In the data rows, 128 means zero.
How far apart are the two rows of each pair, measured in a hidden way? 0 means very close, and 20 very far. Two or three weighted sums of its numbers give each row a place; it is the straight-line distance between the places.
[122 121 135 115  82  99 109 167 139 114 135  96 185 152  89 124]
[111 122 136 130 111 151 140 175 150 121 158  77 159 194 104 133] >> 10
[146 153 121 132 128 112 154 109 116 140 114 135  93 110 137 129]
[144 152  91 159 145 120 136  90 104 139 104 157 113 101 160 144] >> 11
[118 118 159 162 144 145 155 151 152 117 122 124 147 147 125  89]
[106 114 167 121 127 136 149 167 154 129 139 118 173 127  80  82] >> 7
[123 144 148  83  95 112 142 161 132 139 129  98 131 148  90 129]
[130 135 111 153 132 134 110 109 103 134 103 126 100 109 157 164] >> 8
[119 118  93 141 144 106 126 110 124 113 120 139  97 106 134 111]
[117 108 130 134 109 115 122 115  93 133 143 105 115 139 139 152] >> 11
[ 86  81 142 144 147 142 152 131 168 110 168 102 127 154 119 103]
[133 169 101 161 128 118 108  95  99 150  94 155  96 108 156 138] >> 12
[136 103 154  97  84  94  98 169 163 134 144  92 155 178  84 109]
[117  86 161 128 154 147 153 137 131 131 123 135 146 151 123 129] >> 3
[140 123 133  96  94 126 116 116 143 144 134 100 136 119 122  98]
[120 112 138 155 170 157 143 123 131 137 134 179 134 118 153 107] >> 16
[146 112 129 130 116 122 132 140 123 128 118  94 145 138 119 134]
[114 114 126 109 144 147 164 163 157 101 125 109 154 159 103  96] >> 5
[129 135 149  90  90 123 116 151 137 136 155  71 138 180  82 129]
[131 104 152 120 134 114 125 142 148 123 148 115 134 111  92  87] >> 11
[132 154  66 135 141 135 116  86  89 128 117 161  98  97 162 132]
[141 115 134 163 130 124 113 114 124 125 120 156 110 123 136 134] >> 2
[137 133 106 156 131 132 120 108 107 104 100 132 114 116 159 184]
[155 112 184  58  49  85 112 165 172 156 135  66 173 197  74 143] >> 12
[152 149 106 109  81 131 100 109  99 163 140 119 102 105 122 153]
[139 144 150 126 129 139 120 126 124 132 125 132 116 139 119 129] >> 8
[ 95 134 155 140 164 145 173 135 144 122 128 149 150 121 112  86]
[129 125 117 143 111 128 114 141 109  94 154  86 141 180 124 178] >> 7
[101 119 139 152 149 171 141 147 131 135 115 138 140 134 123 101]
[112 136 152 139 140 141 136 143 159 151 143 138 135 142 117 108] >> 9
[136 143  82 146 153 116 114  65 103 124 128 189  93  65 179 152]
[154 166 110 118  97 125  83 111  96 147 109 141 121 102 149 180] >> 5
[135 138 133  91 101 102 114 129 140 143 119 114 129 108 130 145]
[123 131 131 176 158 139 119 125 126 107 119 142 151 145 147 140] >> 5
[123 150  67 123 144 125 129 101 112  91 139 143 130 119 188 181]
[135 116 154 102 105 107 134 168 148 127 129  79 164 195  92 153] >> 3
[112 140 153 103 124 153 138 166 181 161 152 129 148 144  82 103]
[118 115 143 105  59 127 111 159 138 123 143  77 168 184  91 129] >> 11
[116 163  96 159 172 165 127  92  57 131 119 169  90  79 179 154]
[133 149 109 106 112 136  87  98 103 150 125 155 102  97 139 148] >> 4
[139 153 105 155 150 105 108  82  93 114  92 147 125  99 164 132]
[135 105 109 156 152 107 104  70 103 107 111 158  76  93 179 149] >> 5
[115 122 117 153 133 120 118 117  96 103 123 105 107 143 151 144]
[119 164 130 149 135 127 131 101 101 130 126 167 111 102 147 152] >> 1
[116 101 132 139 151 147 158 151 166 122 138  99 126 158 119 133]
[141 138 102 139 135 122 100 104  96 118 125 143 110 118 152 148] >> 4
[133 135 121 112  86  95 108 127 125 102 160 106 135 133 115 163]
[135 150  98 130 126  89 107  99 105 116  91 157 107 101 153 146] >> 17
[123 129 110 176 118 111 118 126  85 110 133 138 121 133 153 153]
[118 119 135 168 148 121 149 125 143 155 117 127 126 146 119 120] >> 4
[124 132 158  99 113 117 148 139 128 133 132  89 151 150  83 129]
[151 145 110 111 113 125  76  93 108 135 126 134  98 105 150 144] >> 9
[143 107 127  70  91 109 122 131 134 141 179  86 138 131 112 134]
[137 177  81 164 116 135 107  96 105 109 110 138 101  87 170 163] >> 9
[132 170 103 115 145 132 120  67  77 139 112 181  93  81 174 158]
[100 135 127 117 139 147 159 120 143 132 149 139 138 122 122 103] >> 5
[145 140 116 140 126 124 106  84  90 126 113 148 110  94 170 144]
[ 92 147 130 175 161 140 149 141 130  86 105 118 134 151 133 102] >> 3
[135 115 164  89  97 131 101 143 151 135 131  89 159 152  87 137]
[124 114 122 117 123 148 116 146 152 102 168  77 139 165 118 131] >> 6
[128  98 129 135 151 154 127 105 130 131 140 146 118 125 137 124]
[148 126 166  81  80 121 115 167 148 154 177  82 166 166  85 124] >> 7
[129 133 120 140 121 121 118 113 110 122 120 149 129 110 124 135]
[150 124 114 130 139 134 118 111 111 121 144 172 132 119 141 104] >> 10
[141 155 120 101 103 111 118 143 138 133 151  99 127 129 106 142]
[144  92 146 110 143 136 106 108 137 136 111 148 117 111 128 140] >> 11
[149 139 129 123 113 130 105  92 109 103 141 121 111  99 165 123]
[101 153 147 139 124 137 112 117  83 117 114 121 123 118 161 147] >> 10
[136 141 140 112 132 146 121 145 143 136 120 130 114 123 112  94]
[110 116 128 147 132 156 132 134 121 123 151 118 130 154 139 143] >> 5
[124 113 114 120 131 139 124 158 128 127 157 112 159 137 125 145]
[100 111 148  96 143 128 149 146 148 135 127 127 142 120  92 111] >> 3
[142 130 119  81 126 149 116 128 143 157 159 115 129 107 125 104]
[110 116 102 180 130 135 135 130 115 127 120 137 146 140 124 135] >> 9
[159 139 136 115  83 109 104 155 105 134 129 111 138 139 114 141]
[129 121 138 119 115 119 121 175 163 122 141  74 158 193  90 124] >> 5
[127 126 163 163 164 132 152 120 144 120 125 137 113 139 130  88]
[149 120  83 153 133 102 119  85  95 111  98 149  90  84 170 134] >> 10
[139 103 144 103  76 109 107 154 116 119 132  84 144 164 104 146]
[129 138 141 104 137 133 141 152 135 145 117 144 115 117 107  84] >> 9
[132  90 157 133 164 149 151 124 146 141 137 172 114 141 120 123]
[143 112 103 134 122 125 101 122 127 117 120 118 131 134 131 153] >> 9
[120 120 128  88 125 121 145 125 130 139 147 122 121 109 126 147]
[157 112 100 102  93 122  86  82  99 139 137 135  94 109 143 125] >> 4
[117 110 146 141 133 104 132 132 131 140 102 144 115 119 128 143]
[137 145  87 149 117 127 109 125 137 108 134  99 147 161 151 149] >> 9
[118 122 149 154 163 126 154 148 143 137 123 113 160 152 115 110]
[114 146  99  89  91 132  94 107 103 113 142 123 119 104 144 149] >> 14
[117 112 140 160 138 123 139  98 132 118 104 122 112 125 135 109]
[120 123 143 153 159  88 133 129 128 123 132 122 119 148 139 121] >> 14
[127 118 141 150 142 162 135 140 165  92 129 115 145 134 137 107]
[ 94 136 149 160 160 146 162 152 149 109 119 127 128 154 105  86] >> 2
[150 164 140  86 106  85 123 147 123 168 149 130 118 127  99 161]
[156 143 174  77  78 117  96 147 149 139 128  68 167 185  91 142] >> 9
[123 151 156  68  90 125 112 157 161 147 143 125 141 130  97 118]
[123 109 117 101 107 120  98 132 128 135 128 134 161 129 122 155] >> 12
[145 166  77 142 151 114 102  91  92 111 117 159 106  90 176 113]
[111 135 106 120 131 155 145 116 131 148 137 147 117 137 134 123] >> 7
[134 146 123 159 124 124 111 114 116 106 117 121 135 129 145 141]
[102 130 135 120 137 121 155 141 145 119 130 129 118 124 122 109] >> 2
[141 138 139  65  61 113 144 163 164 137 173  83 171 162  84 113]
[133 126 111 149 134 129 110 104 110  89 101 160 118 130 168 202] >> 16
[157 132 105 141 147 111 108  96  72 128  99 145  94 100 155 148]
[136 104 142 102 162 132 154 139 139 123 141 140 120 121  99  93] >> 5
[107 155 136 143 146 117 144 130 116 109 112 102 148 145 150 107]
[144 129 126  96  61 112  86 144 119 106 138  72 181 170 105 131] >> 5
[119 134  99 142 127 103 132 112 121  92  94 119 131 132 162 128]
[144 131  99 139 158 100 137  90  94 120 108 181  97  96 178 145] >> 8
[132 127  97 139 134 129  89  82  97 121 122 179 100  99 168 135]
[138 136 141 109 135 126 149 164 151 116 146  88 168 158  93 127] >> 7
[ 93 103 130 156 176 133 140 147 161  92 101 161 152 165 132 123]
[117  85 164 135 147 135 147 174 165 155 108 131 150 138 105  63] >> 8
[113 124 139 132 125 140 134 124 163 160 140 126 144 127 107  85]
[129 139 171  83 126 128 140 137 137 168 121 144 127 103 103  97] >> 2
[127 133 146 119 142 117 133 149 135 143 150 127 109 135  99 106]
[144  98 108 156 121 102 101  99 120 132 130 146 114 148 167 139] >> 8
[131 100 129 136 150 164 144 152 139 127 146 114 120 142 120 105]
[128  95 165 125 131 155 131 147 152 119 129 113 131 154 110  94] >> 3
[113 127 116 147 150 117 154 132 133  96 135  99 137 146 146 161]
[155 125 169  90  76 103 108 155 135 135 150  83 144 150  89 141] >> 7
[116 113 144 122 153 116 155 129 138 149  96 133 140 111 123 107]
[133 113 148 119 160 122 138 134 146 117 148 132 129 127 128 108] >> 12
[111 125 155 170 170 136 162 132 147 118 109 129 133 140 126 117]
[113 118 142 143 152 150 159 166 150 121 135 130 135 141 103  87] >> 2
[135 134  93 148 117 148 140 104 111  97 150 126 128 122 174 157]
[139 132 145 104 146 113 131 132 134 133 116 122 150 131 107 134] >> 17
[128 116 163 104 138 135 147 147 154 151 141 150 126 136 100  77]
[118 121 161  88 112  97 116 140 138 115 137  79 147 149 103 140] >> 8
[125 130 103 113  96 120 103 109  99 110 146  97 134 125 124 168]
[ 98 119 139 150 156 153 145 150 155 124 158 120 129 146 112  91] >> 8
[146 122 143 117 144 140 151 143 140 135 102 115 169 138 117 111]
[130 147  92 129 132 113 110  91  77 124 102 173 106  82 165 160] >> 1
[117 111 127 107 116 133 106 132 119 127 154 117 133 148 116 120]
[141 148 104 133  94  92 111 109  85 149 119 138 102 108 141 154] >> 2
[135 142 115 144 153 113 146 128 125 125 111 138  91 110 140 122]
[109 125 148 147 159 154 140 163 173 130 144 140 134 156 107 104] >> 4
[163 148 111 144 151 141 138  95 100 115 113 139 134  99 159 154]
[139 142  91 183 147 132 129  89  77 120 120 148  84 106 172 176] >> 2
[128 118 142 148 164 133 139 132 164 131 154 146 120 149 131  99]
[140 119 102 152 120 118 122 128 112 126 151 118 131 140 131 152] >> 10
[137 142 115  95 137 140 131 146 136 145 122 119 114 112 103 113]
[147 125 104 165 159 115 114  78 114 128 125 159 107  96 168 147] >> 6
[147 142  96  75 113 128  97 116 113 154 131 114 108  97 134 132]
[140 101 127 124 146 120 142 130 133 138 108 140 117 110 130 109] >> 6
[149 137 102 126 127 122  98  76  96 134 118 170  84  81 156 133]
[112  82 117 148 150 155 137 129 172 142 162 156 133 126 129 115] >> 7
[ 76  90 169 163 156 159 155 164 176 128 166 104 143 155 110  93]
[134 113 101 120 113 100 108 142 116 102 124  95 150 146 116 112] >> 9
[139 150  80 113 126 131  96  79  79 123 136 175  73  83 154 187]
[ 98  92 143 110 129 145 121 169 154 121 163  89 153 127  90 111] >> 11
[ 93 107 132 132 124  89 133 141 133 167 138 118 136 148 124  94]
[130 136 133 120  94 103 120 162 148 124 118  86 144 180  93 113] >> 9
[104 124 137 163 145 159 171 146 139 116 136 111 144 160 133 109]
[124 102 165 168 172 158 140 149 134  96 124 137 132 151 120 144] >> 7
[130 160  97 138 110 144 102 129 111 102 108 110 114 143 148 146]
[141 117 101 126 132 132  98 101 103 109 131 147 120  90 157 164] >> 6
[108 119 152 171 157 114 155 141 145 123  97 144 127 128 111 111]
[121 145 147  86 108 134 126 167 149 114 136  92 148 161  92 141] >> 11
[119 152  62 174 166 151 126  99  95 101  95 153 102 137 190 163]
[141 109 142 125  98 131 104 133 124 114 124 113 130 119 129 129] >> 14
[112 117 135 153 146 148 150 138 116 115 129 130 117 153 134 136]
[131 146 130 154 117 103 101 102  94 131 106 128 116 123 145 137] >> 3
[105 131 124  96 129 111 126 160 133 103 146  79 150 170 110 118]
[123  92 126 137 122 124 134 154 136 122 146 113 131 144 114 123] >> 4
[130  92 152 134 133 128 152 154 144 130 129 138 142 141 118 111]
[104 142 156 120 129 125 135 166 162 126 146 104 167 161  97 127] >> 3
[125 142 127 158 164 161 151 117 118 100 106 173 113 107 160 141]
[136 130 150  97 129 168 150 129 138 149 153 125 124 124 103 131] >> 11
[ 92 117 135 153 151 123 161 148 125 138 127 108 145 164 120 120]
[121 133 152  90  64  99 113 170 152 117 144  79 165 160  80 135] >> 10
[140 116 152 126 125 139 146 147 147 167 166 154 120 131 109  96]
[146 110 140  89 107 130  87 118 131 152 152 127 134  93 118 117] >> 9
[128 137 145 128 143 140 128 125 135 113 126 123 123 133 124 105]
[119 116 126 120 103 109 129 143 143 130 145  97 143 139 104 125] >> 5
